128 stands for zero in the data rows.
Here are some numbered points:
(84 170 157 100 119 165 123 114 141 124 157 94 120 166 153 113) 0
(148 106 108 112 127 207 104 133 79 148 134 124 194 136 117 132) 1
(94 179 144 125 134 139 183 73 142 151 97 117 192 168 154 126) 2
(143 75 166 72 49 87 121 172 130 32 151 128 167 65 53 129) 3
(92 125 93 159 147 127 132 85 132 142 94 132 90 134 181 129) 4
(94 185 147 112 135 83 150 173 71 209 105 75 103 117 178 202) 5
(129 125 116 114 145 104 75 188 116 107 170 144 110 134 103 150) 6
(110 95 105 152 141 89 100 118 172 89 133 164 111 114 115 150) 7
(142 104 120 150 172 108 65 122 166 148 189 126 82 138 106 110) 8
(99 175 117 161 131 92 152 110 169 198 103 109 57 105 120 158) 9
(92 167 115 147 193 126 177 89 118 110 117 144 96 155 166 85) 10
(171 63 134 138 82 161 161 100 92 73 171 123 199 98 82 82) 11
(131 77 133 108 164 153 67 153 152 172 162 124 92 104 105 118) 12
(118 157 143 97 95 115 125 145 100 202 137 126 113 94 122 160) 13
(152 156 107 88 77 111 166 106 131 85 114 117 136 138 181 134) 14
(169 87 108 153 141 178 99 133 148 54 169 167 147 117 109 125) 15
(155 97 142 145 135 201 57 157 87 179 171 148 122 114 134 120) 16
(165 139 152 111 119 211 96 137 113 198 161 129 96 174 127 160) 17
(140 176 182 47 94 133 170 111 122 175 114 84 152 123 146 161) 18
(124 57 137 167 154 164 26 139 139 56 182 196 139 112 114 49) 19
Which two points above are nearest to each new point? Their numbers follow each, nearest first.
(96 104 104 154 125 70 178 115 147 100 91 144 150 127 182 138) -> 4 7
(186 125 153 97 88 244 172 86 150 66 107 109 206 115 157 78) -> 11 1
(127 153 107 122 131 78 153 141 110 164 114 80 141 128 116 131) -> 13 9
(147 127 142 100 89 206 169 90 85 108 144 146 162 160 134 129) -> 1 14
(188 83 145 143 159 167 75 158 135 85 191 120 136 90 60 90) -> 15 12
(165 156 133 166 133 90 146 199 116 168 156 90 154 118 126 143) -> 13 6
(144 66 126 140 138 98 84 158 137 35 139 170 113 61 87 157) -> 7 15
(112 147 150 96 124 46 101 111 127 46 132 123 126 118 99 169) -> 7 6
(77 180 118 164 110 93 162 150 160 216 78 104 86 164 78 183) -> 9 13
(127 117 105 161 137 100 175 119 133 99 64 150 126 162 136 134) -> 4 10
